Where one turn sends some rows of the set: a few examples, then the rows asked
raneg: [  4.4 -14.5   2.8 -33.3  11.2   9.6  -4.9 -18.7 -12.6  -8.1  21.6  -9.6]
taval: [ 20.9 -18.3   5.9 -13.4   2.0   7.4   5.8 -24.0  -1.8  -9.8  10.9  -0.7]
dake: [ -0.1 -14.1  20.7 -15.1   2.9  -4.0 -17.1  -5.6 -10.6 -16.4  14.4   2.2]
sonud: [ 11.5  -4.1   3.1  -8.7  13.3  14.9  -1.8   2.0 -13.5   2.0  12.5  13.9]
movod: [ -3.9 -12.8   9.1 -20.9  -7.8  -2.8 -11.9  -6.2  -1.1  13.5  27.6 -11.4]
zubu: [  2.7 -14.0   8.4   5.3   2.3  14.1   3.1 -13.1  -1.7   0.0  10.0  17.6]
gufe: [  9.1  -0.6  16.7 -11.8 -10.2   3.5  -4.6  -9.4   4.3  10.3  26.4   1.2]
rinub: [ -1.5 -13.0  -1.8   1.2   4.2  20.4 -10.3  -4.3  -2.0   7.1  12.9  14.7]
bafu: [  3.9 -21.2 -15.1 -19.0  13.0   0.3   5.7  -7.4  -6.3   3.3  16.2  -8.0]
sif: [  3.8  -6.6   0.0  -5.5  -0.3  10.9 -16.4 -25.0   2.8   9.3   6.3   5.8]
Bemif: [ -8.9 -12.7   0.0 -24.9  -3.3   9.5  -8.6   3.8   4.4 -11.4  30.2  -1.3]
Vunaz: [  1.2 -17.1  -3.5 -11.1   9.2 -13.1   6.7   1.0   1.9  -3.5  24.5   0.7]
nole: [  2.5  -2.6   6.3  -3.7  -3.0   7.5  -1.9 -24.5   7.5 -13.2  12.5   9.4]
tuf: [  6.0 -32.9  -0.4  -5.9   1.9  12.1   4.1  -9.1  -2.3  11.9   5.4   4.5]
nedin: [ -1.6  -3.6  -0.1 -21.4  14.4   7.4 -13.3 -16.0 -11.7  12.7  24.5  -0.1]
Gug: [ -0.9 -14.6   4.3  -4.4   1.5  -0.8  11.6   1.6   3.5  -4.8   1.5  10.2]
dozo: [  2.2  -9.1  -3.2  -7.7  -1.2  10.9  -2.8 -25.2   0.1 -16.9   3.5  -3.6]
gol: [  2.3 -25.9   0.8 -19.6  11.4  -6.4  -6.0 -21.4  -3.9  13.3  16.3  -4.7]
sizig: [ -9.6  -6.1   6.0 -10.7  -5.6   8.3  -8.6 -24.0  -8.6 -10.2  23.6 -10.7]
Tidag: [ -7.1 -24.3  -2.2  -3.9  -2.5  -3.5   9.7  -1.6   2.6  -1.8   6.2  -5.3]
bom: [ 12.4  -9.5  -1.8 -18.6   5.3  23.9  -6.4  -9.2 -11.9  14.1  15.8   1.6]
vapi: [ 12.5 -18.9   7.1 -25.7  -5.2   8.4 -11.5 -25.7  -3.6  -3.3   9.2 -11.5]
big: [ -7.2  -1.3  14.7  -8.0  -9.7   7.3   4.0  -7.6   1.0 -12.5  24.1   3.0]
Dile: [  5.2 -22.1  14.3 -29.0   8.3   4.7 -12.4  -5.6 -12.7  10.1   5.4  -1.7]
Fel: [ -2.2 -16.4   0.7 -22.7   2.8   7.3   2.1  11.4  -6.6  -5.2  -1.5  -2.1]
nipe: [  6.7 -14.1   4.5 -36.7   2.5   6.5   0.9  -2.5   0.0  10.6  23.3  -6.6]
gekan: [ -4.8 -15.6  12.4 -14.2  -2.0   5.6  -0.9   5.5   4.3 -18.8  13.7  13.1]
Kekev: [ -5.3  -7.0   5.9  -8.7 -15.3  15.9   2.0  -5.6   4.9  -0.3  29.5  -4.2]
tabo: [ -4.1 -14.4  10.5 -18.4  -4.4  11.1 -17.1   3.4   1.4 -17.2   4.3   4.6]
fon: [ -6.3 -19.8   3.2 -22.4  11.7   1.0 -21.5   0.3 -15.0  -4.8  13.6  -0.9]

gol goes to nipe
vapi goes to bafu
Now find these:
tuf goes to Bemif
sonud goes to dake
rinub goes to tabo
big goes to zubu

Where one turn sends some rows of the set: a few examples, then the rows asked
kibor: [ -0.5  -4.1   1.3  10.3  -3.4  -7.8  12.4 -32.9 -19.8  -2.0  -1.4  15.5
   8.3  11.4  15.0   0.8]
taf: [ -7.0 -20.9   4.4 -15.0 -22.7  -6.7  11.9 -24.8   5.2   5.8  -3.5   9.0
   3.1  -6.0  14.4   7.8]
Gek: [ 11.4 -14.4  -0.1 -15.7   1.4 -10.4  21.3 -16.5   5.0   5.4  -5.8  15.2
  -1.3 -18.8  15.1  -3.8]
bek: [ -7.6   3.1   1.7  -3.5  15.4 -14.8  18.6 -23.9   2.7  16.2  -0.4  21.2
 -17.0  -2.3  15.7   4.1]
Rem: [ -2.6   1.3  -8.2   1.8 -12.8 -18.0  20.1 -34.0 -12.3  -6.9   7.7   8.0
   4.2   4.9  23.0   0.0]
non: [  6.4  -5.1   7.2   1.3   6.8  15.2   8.3 -22.7   9.2  -8.8  -8.7  14.2
   0.7  12.4  15.4   0.8]
Zonu: [  1.7 -23.5   3.3  -6.0   4.4  13.2  16.3 -14.0   5.5  -9.3   3.1   9.8
 -10.9   5.4   4.1   0.7]
lamur: [-16.3  -2.7   7.9  -3.9   6.7 -23.7  22.6  -9.5  10.1 -10.1  -4.5   5.3
  -8.4  -5.2   6.8   1.5]
parep: [  4.2 -23.4  -2.7   2.9 -19.6  -2.9  14.1 -17.1  -2.0 -12.4   2.2  11.7
 -17.2   2.0  12.3   9.9]
rori: [  5.3   2.7   3.2 -14.8  -6.0   7.5  11.2 -13.2  -8.3  -5.6  10.8  16.9
 -16.1   4.6  21.0  -1.5]
sedo: [-15.0  -6.8   9.7   2.3  11.1  -3.8  19.7 -14.7   2.1   5.9 -13.8   4.4
  -5.9   5.7   4.9  14.8]
tevut: [ -2.1 -19.0  13.1 -18.3   8.6   1.1  17.8 -22.1  13.7  -1.9  -8.1  18.3
   3.0  -9.4  21.6  13.1]
Gem: [ -9.4  -2.6  -2.7  -6.9  11.2  -0.7  35.5 -17.3   2.9  16.9   1.5   9.9
  -0.1  -0.9  10.5   3.6]
Sopo: [  3.3  10.3  12.4  -8.9 -10.8   1.9  23.7 -27.1   5.1 -10.6  -0.8  24.4
 -15.2  -4.3  10.5  -4.1]
kage: [  2.9 -14.6   5.1   6.3 -10.5 -17.1   4.8 -31.8   9.3 -10.7  -4.7  28.8
 -11.6   1.9   6.8  13.8]
Fif: [ -3.8   3.3  -3.1   2.4  -2.0  -8.5  11.6 -27.3  11.9 -29.4  11.4  18.6
  -0.3   5.9  10.2   1.5]
kudi: [-10.2 -13.3  12.6  -7.1  24.7  -9.1  14.7 -19.6   2.5   2.5   2.0  16.2
 -10.4  -5.1  21.2  10.0]
dami: [ -3.8 -13.9   6.4  -5.1  14.5   6.1   7.0 -24.5  10.7   8.4  -4.5  12.6
  -0.1  11.7  21.0  15.1]
momit: [  0.3 -19.9   7.5  -9.7  -2.5  -9.0  17.3 -18.5   4.1  -9.3   5.3  33.7
   5.2 -12.7  25.6  16.0]
gaz: [  3.7 -10.3  -6.6  -0.8   1.8  -0.4   5.4 -14.7  15.1   7.3   7.6  19.6
  16.4   6.1  13.6  10.2]
Fika: [ -5.7  15.1   4.0   1.0   4.1 -14.0  29.3 -26.9   2.4  -2.0  -2.1  21.2
  14.6  -1.9  19.2   4.2]
Lepo: [ -4.4   1.7  11.4  -9.6 -25.9  -2.0  21.1  -8.6   7.0   2.6   1.1  24.2
   0.1   2.8  13.9   9.2]
sorob: [-2.8 -9.1  9.1 16.5 13.8 -7.0  8.3 -8.3 -0.9 -0.3  1.8 12.5 -9.2 -6.0
  8.8  1.4]
vopap: [-16.4  -1.2  -5.3   9.6  -5.4 -18.9  25.0 -27.5  11.8  -3.4   1.0  19.2
   5.7  -8.4   1.4  13.9]
fusu: [ -7.0  11.3   4.9   2.3 -19.1  -2.2  19.0 -22.6   6.3  -1.4  -3.5  12.6
 -20.7  -5.9  11.2   5.4]
zude: [ -5.7 -29.8  -0.2   4.6   3.9 -14.9  24.8 -22.6   6.2  -1.5   3.6  22.8
   6.2  -2.9   9.6  17.8]
dum: [  3.9  -1.6   5.3   8.3   1.3 -14.1  15.3 -25.4  -1.5 -23.3  11.2  30.5
  -9.4   9.9  16.4   8.6]
zap: [  0.0   1.1  -5.6 -12.5   5.9 -21.4  15.4 -19.2   2.6 -18.5   0.9  24.5
 -13.1   0.5  -1.7   1.1]
pipo: [ -8.5  -6.7 -11.1  -2.7   7.4  -1.5   4.3 -18.6  -8.8  -7.4   6.7   1.8
   7.1  13.2  14.6   9.6]
Naduv: [  4.4   9.1  -4.9  -1.1 -11.5  -6.9  21.6 -35.8  -3.7   6.2   1.9  28.5
   1.2   5.4  21.1  16.3]
kigu: [-11.1 -15.5   3.9 -18.5   7.1   7.2  11.8 -17.5   6.8  -9.1   6.5  13.6
  13.8   6.7   7.7   9.7]
muto: [ -7.1   3.5  -6.5  -2.9  -9.2 -17.4  12.8 -25.7   9.7 -26.7   8.4  15.5
  -4.8   0.7   2.8   4.7]
Mezoz: [  2.8  -3.2  -9.3  -2.2 -14.7 -16.1  22.1 -33.0 -10.2  -2.6   8.6  16.6
   0.8   0.7  31.4   7.3]
zarus: [ -4.8 -29.1   6.2 -18.2   2.5 -19.2  21.3 -22.1  -3.1   5.6   0.0  13.3
  -5.9  -0.7  17.8   6.6]
zoku: [ -3.9   4.3  -8.1  -9.8   0.2   1.1  27.8 -20.2  -2.0  -3.9  12.7   4.3
   1.6   6.2  16.3 -12.0]
balo: [ -7.0   7.1   2.9  -0.7 -28.5  -3.4  18.8 -16.6   2.3  -4.6   0.6   7.9
 -13.1   0.7  13.7   7.0]

kibor goes to zap
non goes to bek
Now find these:
kage goes to rori
tevut goes to dami
Mezoz goes to Fif
Gek goes to gaz
sedo goes to zarus
Rem goes to muto
lamur goes to taf
parep goes to zoku
Naduv goes to dum
Zonu goes to Gem

